128 stands for zero in the data rows.
Some points, one per row:
[113 137 150 134  67 127  12 144 128 110 126  97 151 128 140 141  96 219
 124 155 175 124 103 147]
[165 145 141 189 116 126  34 120 123 105 141  94 143 146 137 147 111 227
 117  68 125 144  83 120]
[119 131 136 133 145 135   5 141 155 167 139 109 144 159 160  87  83 210
 111 110 108 135  92 148]
[152 148 109 164 170 129  81 149 104 142  75 114 137 145 126  80  36  87
 132 238 158 160 127 160]
[154 135 111 120 116 125 255 117 112 113 103 106 143 118 142  92 159  41
 136 171 153 135 144 122]
[108 122 131 141 100 123  13 171 115  89 108 179 145 158 141  98  75 151
 123 193 116 134 125 153]
[ 81 109 142 118 176 130   0 146 151 189 152 105 129 142 145 142 109 154
  99 139 149 145  97 154]
[121 130  91 175 164 144 174 130 126  84 133  85 112 130 190 164 202  77
 154 106 146  31 130 106]
[166 144 128 154 165 131  51 100 162 210 200  99 138 136  80 100 111 129
 138  55  86 195 121 109]
[103 121 161 101 198 109 241 135 139 158 117  99 111 114  60 117 132  47
 125 171 142 137 130 137]
[101  99 125 142 125 128  20 176 110  96 139 191 130 159 118 159 105 129
 123 162  73 119 122 139]
[180 137  49 140 102 136 175 106 115 110 123 138 166 142 202 143 141 150
 135  56 120 144  79  97]
[157 127 135 116 173 113 231 147 141 130 130 130 116 138  55  90 126  11
 146 149  82 162 130 136]
[ 54  90 127  77 142 148 126 118 169 175 185 124 109 127 107 186 171 173
 131  50 108  93 146 106]
[140 137 173 143  74 131  77 120 126 115 140  84 130 118 149 170 122 238
 116  83 135 106  86 126]
[125 129 145 134 158 125 133  89 134 147 120 113 109  96 153 154 129 255
  89  69 140  99  85 135]
[151 140 119 125 123 127 227 150 106  60 103 182 115 161  70  88 114 118
 172 112  82 119 132 106]
[ 94 134  91 159 113 134  28 187 141 183 122  96 146  96 121 193 141  95
 144 100 171 144 138 127]
[161 155 168 157  31 120  54 146 121 116 127  95 142 120 132 121  79 227
 124 129 155 131 107 135]
[177 145 152 183  96 134 152  83 115 111 138  92 146 113 145 104  99 235
  91  75 120 170  90 123]
[134 122 131 135 112 120 244 128 103  55 104 170 109 103  81  82 116 178
 129 175  88 129 149 136]
[130 115 138 110 196 114 171 147 159 193 150 128 118 147  70 100 157   0
 134  93  65 181 158 128]
[129 142 165 112 175 123 104 120 177 232 185  82 114 131  92 129 100  37
 143 103  90 138 153 125]
[112 140 146 110  96 123   9 138 148 173 125 125 148 129 130  82  64 201
 112 179 169 145 112 156]
[135 135  87 148 146 147 180 151 134 132 137 119 102 122 183 151 169  34
 179  82 123  26 146 107]
[143 139 133 168 149 120  81 146 161 177 189 115 155 137  35  66  92 144
 137  49  85 213  93 126]
[125 134 148 143 131 129 135 106 140 142 125 115 119  95 141 137 134 255
  98  34 126 117  95 122]
[104 117 149 101 196 111 255 126 137 163 124 102 107 105  59 126 160  70
 122 138 143 131 142 125]
[146 109 150 153 121 119  91 144 101 132 183 185 100 104 116 182 119 119
 140 113  38  83 183  97]
[141 128  94 137 102 127 120 114 106  84 117 213 129 145  87  81  84 144
 152 166 122 135 190 119]
[130 111 117 103 190 128 239 121 128 128 127 146 118 146  79 108 160  17
 139 128  93 160 149 120]
[105 142 111 131 162 131 143 115 119 113 112 208  80 147 117 144 136 140
 160  82 125  64 136  94]
[134 136 156 196 179 134 118 113 122 105 122  77  95 101 183 177 154 180
 111 103 148  39  71 128]
Here are 12 more points, each followed by its number:
[152 126 132 118 146 110 214 141 128 145 146 146 109 111  57 113 146   0
 144 159 106 148 176 127] 0
[147 142 145 120  88 125   0 128 142 182 148 111 134 130 157 151  75 180
 135 127 119 136 123 141] 1
[190 163 121 176  51 134 108 136 117  97 103 145 138 110 189  91 165   2
 132 155 132 159 175 122] 2
[ 97 121  98 119 136 145 191 175 141 110 133 110 111 126 161 170 181  24
 168 114 120  52 138 115] 3
[110 132 142 131 144 130 142  91 136 143 114 113 116 101 148 135 137 255
  94  55 143 110 103 130] 4
[113 124 107  96 207 127 251 116 152 151 130 111 117 135  85 119 168  56
 141  83 120 146 146 111] 5
[ 89 111  88  90  94 139  96 141 128  85 110 210 151 170 126 112 114 102
 151 152 101 138 172 131] 6
[118 141  97  99 104 129 138 140 124 125 110 178  84 108 174 190 161  90
 169 129 155  17 157 108] 7
[ 66  93 144 128 222 152 124 164 141 124 142  80 109 170 186 154 155  97
 126 113  88  49  82 141] 8
[ 63 107 136  74 110 122  85 107 135 160 130 215 118 134  93 110 118 119
 122 157 137 144 222 133] 9
[145 135  92 123 133 135 166 132 128 136 142 142  91 119 188 187 180  52
 167  92 121  31 146  95] 10
[ 79 126  91 115 169 142 185 134 125  90 112  93  93 129 211 147 199  80
 137 170 198  50 154 117] 11
Which two of these numbered points are nearest to each point below, ignoring the 2 directions in which the first points spread most? Their numbers follow each, nearest first.
[110 145 167 108 122 130 120 114 147 161  94 116 112 107 165  96  94 255
 105 107 138  86  99 145] > 4 5
[126 137 127  97  88 132 178 160 118  96 106 179  85 116 147 176 151  70
 175 127 126  34 153 105] > 7 10
[112 132  94 142 151 132   7 150 148 151 140 128 161 151 114 115 116 194
 119  49 137 194  97 132] > 5 4
[127 142 147 149  60 123  28 127 134 115 145  94 158 128 108 119  96 226
 125 145 183 129  94 145] > 0 1
[202 159 139 189  20 133  88  95 119 126 134 148 131 102 178 100 158  30
 124 163 134 152 174 114] > 2 0
[ 90 110 128 115 117 136 107 149 125  68 106 204 142 169  99  67  76 123
 146 166  90 153 149 146] > 6 9
[142 151 121 191  35 135  95 150 115  59 106 127 154 137 175  96 166  16
 134 171 144 182 159 128] > 2 0
[119 133 149 119 153 127 145  81 143 148 118 111 120 106 140 136 126 255
 100  60 125 114  98 125] > 4 5
[176 147 150 155  31 134  57 115 126 141 122 142 136 110 179 123 159   6
 117 184 137 155 162 130] > 2 0
[129 137 108 115 127 125 123 120 119 132 116 177  77 116 154 209 147 109
 159 131 147  14 155 104] > 7 10
[103 124 124 119 109 129 110 159 102  57  88 205 138 164 129  81  83 107
 131 202 111 127 164 142] > 6 9
[148 153 125 178  20 132  45 117 126  75 122 134 176 153 156  76 135  80
 135 162 142 188 167 127] > 2 0
[ 81 111 130 131 141 142 135 170 138  93 151  68 109 121 194 187 194 103
 140 120 147  38  97 128] > 3 8
[ 71 104 112  89 168 127  53 117 136 158 126 204 114 161 107 137 125  85
 120 146 121 145 213 132] > 9 6
[143 139 153 149 140 132 126  78 122 157 134  75 103  95 200 195 148 178
 112  91 168  60  94 121] > 1 5
[179 150 163 149 113 136 145 117 119 153 123  71 109 103 226 151 116 198
 115  75 111  73  61 126] > 1 0
[109 118 119 140  86 132  59 150 100  41 113 201 136 166 143 103  91 115
 138 200 121 139 150 137] > 6 0
[113 148  86 103 132 131 113 115 145 141  99 200  95 148 159 143 120 158
 170  82 124  50 151 103] > 7 1
[143 137 152 138 141 127 136  82 133 151 130 118 112 103 146 135 118 255
  96  58 117 100  94 128] > 4 5
[ 93 126 141 141 151 134  56 158 142  77 112  81 147 159 126 176 133 203
 116  72 127 145  53 146] > 5 4
[129 123  93 104 152 145 173 130 141 157 138 126  96 129 216 172 183  36
 160  95 113  41 134 107] > 10 3
[143 140 114 128 205 126 216 122 150 135 126  98 130 150  66 100 147  17
 151 110 120 173 124 117] > 5 4
[103 129 103 129 178 142 155 163 129  97  96 100  95 148 209 145 153  33
 148 189 173  27 130 133] > 11 3
[ 84 110 116  68  74 130 125 179 141  92 101 203 141 150 116  97 102  89
 151 181  95 134 172 140] > 6 9
[149 149 125 161  22 122 124 126 101  57  96 127 159 122 156 108 149  36
 126 225 182 180 172 134] > 2 0
[ 75 121 124  50 104 116 140 108 147 145 110 195 127 151  74  78  91 124
 138 185 124 170 227 137] > 9 6
[125 133  89 108 146 136 176 137 109  93 107 160  93 139 145 178 167  42
 175 150 150  56 144 102] > 7 10
[ 50 102 119  54 138 129  72 109 139 173 118 195 110 147 139 148 135  86
 120 182 154 117 216 131] > 9 7
[116 121 130 147 135 131   2 115 139 162 180 107 141 137 126 156 128 206
 109  76 135 149 101 128] > 5 4
[129 127 156  87  74 118 212  81 124 157 141 176 120 101  56  83 101 105
 141 188 127 133 215 116] > 9 0
[127 129 122 115 126 116 245 146 122 111 118 152 120 111  67  87 143  21
 144 175 138 149 167 130] > 0 1
[100 126 131 129  86 125  96 166  96  47  95 200 136 158 131  88  78 117
 137 206 115 122 169 144] > 6 9
[114 140 117 106 108 119  15 104 119 194 134 112 100 101 159 192 128 139
 129 188 220 113 175 132] > 7 11
[150 143 141 108 112 114 228 134 140 139 142 124 135 109  21  71 103  45
 147 185 120 184 136 136] > 0 1
[105 120  88 134 130 129  47 157 130  94  99 194 147 162 154  82  85 153
 134 172 100 139 132 143] > 6 0
[134 116 125 128 177 138 175 162 107  85 125 120  91 148 170 184 163  22
 156 145 106  45 116 118] > 3 10
[ 51 114  80  96 161 150 206 141 149  96 126 110 117 136 184 114 203  73
 152 127 175  64 162 118] > 11 3
[142 135  90 122 150 132 174 136 115 117 108 159  80 123 192 190 154  63
 157 138 135  19 127 112] > 7 10
[106 114 116 101 112 133 212 106 130 116 144 189 138 133  62  86 149  88
 150  93  92 167 200 100] > 9 0
[158 134 143 178  64 149  35  89 123 122 138 120 137 114 204 149 189  44
  95 144 161 149 156 124] > 2 10
[189 150 172 182  12 120  86 132  96  67 131 119 151 116 147 126 147  46
 123 194 122 148 165 127] > 2 0
[149 136 157 142 117 132   0 150 134 139 141 102 145 155 162 138  80 198
 118 101 100 126  75 139] > 1 0
[117 135 132 159  52 136   1 145 134 108 117 128 155 143 160 113 124  59
 127 198 152 176 149 152] > 2 0
[ 88 123 110 157 133 143 175 168 128  68 138  89 107 113 179 171 192  57
 152 128 181  30 119 120] > 3 11
[119 124 122 112 132 119 243 120 120 122 113 158 119 118  68  80 146  32
 143 169 140 155 193 128] > 0 9
[ 84 119 116 139 155 146 155 149 134  90 140  64 105 138 220 142 176 105
 145 167 162  15  91 136] > 11 3
[145 134  93 125 153 139 177 140 137 153 132 133  94 127 188 150 151  23
 186 123 101  24 138 109] > 10 3
[115 141  95 115 141 133   0 126 148 167 131 125 145 150 162 120 110 196
 120 102 162 180  94 134] > 5 4
[146 133 103 147 146 137 161 145 114 110 137 145  86 131 164 194 162  43
 171 106 108  34 133  98] > 10 3
[103 119  97 105 143 137  14 158 166 198 150 125 146 143 116 168 130 135
 142  35 102 189 115 125] > 5 1
[ 70 115  88 104  73 121  69 142 121 110 105 191 135 113 122 122 131 153
 118 225 192 126 183 146] > 9 6
[151 115 152 141  44 116 210 134  97  69 130 126 182 119  76 112 155  59
 123 184  95 189 134 126] > 0 2
[ 91 117 115  88 100 126  31 151 133 118 109 185 145 156 166  94  77 146
 125 209 122 134 138 155] > 6 9
[185 143 156 146  62 125 144 164 109  89 101 120 133 132 162 129 135   0
 138 197 110 128 141 134] > 2 0
[153 131 130 115  34 125 153 147 127  73 101 130 163 130 128 125 166   0
 141 208 134 160 156 132] > 2 0
[100 136 117 136  51 133  17 148 124 106 121 179 154 144 143  76  90 157
 135 172 142 153 162 137] > 6 0
[165 134 108 130 100 137 192 141 115 116 123  81 130 110 211 189 165  35
 137 126 149 100 106 115] > 3 1
[ 92  99 101  49  85 111 162 139 136 148 122 161 163 114  67 100 127 104
 125 255 153 171 146 145] > 9 0
[117 136 114  88 150 128  18 156 144 189  93 128  96 117 222 138  94  96
 123 211 171  95 163 157] > 11 7
[ 88 127  66  38 135 142  72 122 173 201 100 140 122 131 174 126 107  86
 165 183 160 130 194 145] > 7 11
[119 107 170  70  97 125 214 108 127 142 150 179 123 119  59 101 118  78
 148 153  73 127 205 115] > 9 0
[122 112 123 127 165 126 116 125 122 151 141 164 104 140 105 139 143   0
 137 183 135 124 194 130] > 7 0
[160 137 124 156 131 140 129  84 133 159 128 100  99  92 226 196 196  50
 107 112 143  75 145 121] > 10 1
[139 129 116 116 144 115 255 118 119 109 123 143 121 114  64  86 147  53
 138 159 139 164 159 120] > 0 4
[102 127  82 101 134 132 151 135 133 132 165 179 104 143 133 144 150  15
 166  98 151 127 165 102] > 10 3
[153 125 109 120 191 143 230 121 121 121 108  77 150 159 180 109 154  94
 134  63  84 133 114 117] > 5 4
[143 144 128 158 106 136 114 139 136 126 124  78 169 141 127 131 130 208
 139   6  93 174  79 116] > 5 4
[175 144  99 138 133 143 212 129 135 130 111 114 138 137 177 100 167   2
 148  92  88 127 151 116] > 1 2
[163 131 155 177 110 142  77  93 137 167 138  98 101  78 203 187 184  76
  81 105 152 103 151 131] > 10 1
[108 108  83 135 107 130  74 164 137 113 122 188 163 150 147  74 121 184
 122 101  63 165 135 135] > 6 0
[ 84 128 125  94 124 150 161 149 164 158 116  87 103 101 242 151 180 149
 151  72 132   6 121 124] > 3 10
[145 107 121 146 234 130 107 101 142 153 176 133 112 166  83 183 144  96
 127  39  53 141 128 103] > 5 4
[138 144 143 158 152 122 128  89 126 135 100 117 103  94 153 121  93 255
  85 121 160  99 105 145] > 4 5
[ 90 118 117  79  71 130  61 174 135 108 100 196 143 145 153 104  82 113
 135 207 123 113 160 151] > 6 7
[131 148 101 120 151 144 193 135 134 160 116  95 106 108 244 130 176  45
 155  96 153  42 132 113] > 10 3
[142 137 150 144 128 124 143  73 134 156 130 120 111  90 121 132 116 255
 100  81 135 102 106 127] > 4 5
[118 121 102 120 136 136 163 169 126 114 135 139 100 123 157 198 177  25
 166 110 122  44 139 109] > 3 10
[142 130 174 172  65 117   7 119 102 111 131 143 146 131 149 114  90 173
  98 194 142 144 121 144] > 0 1
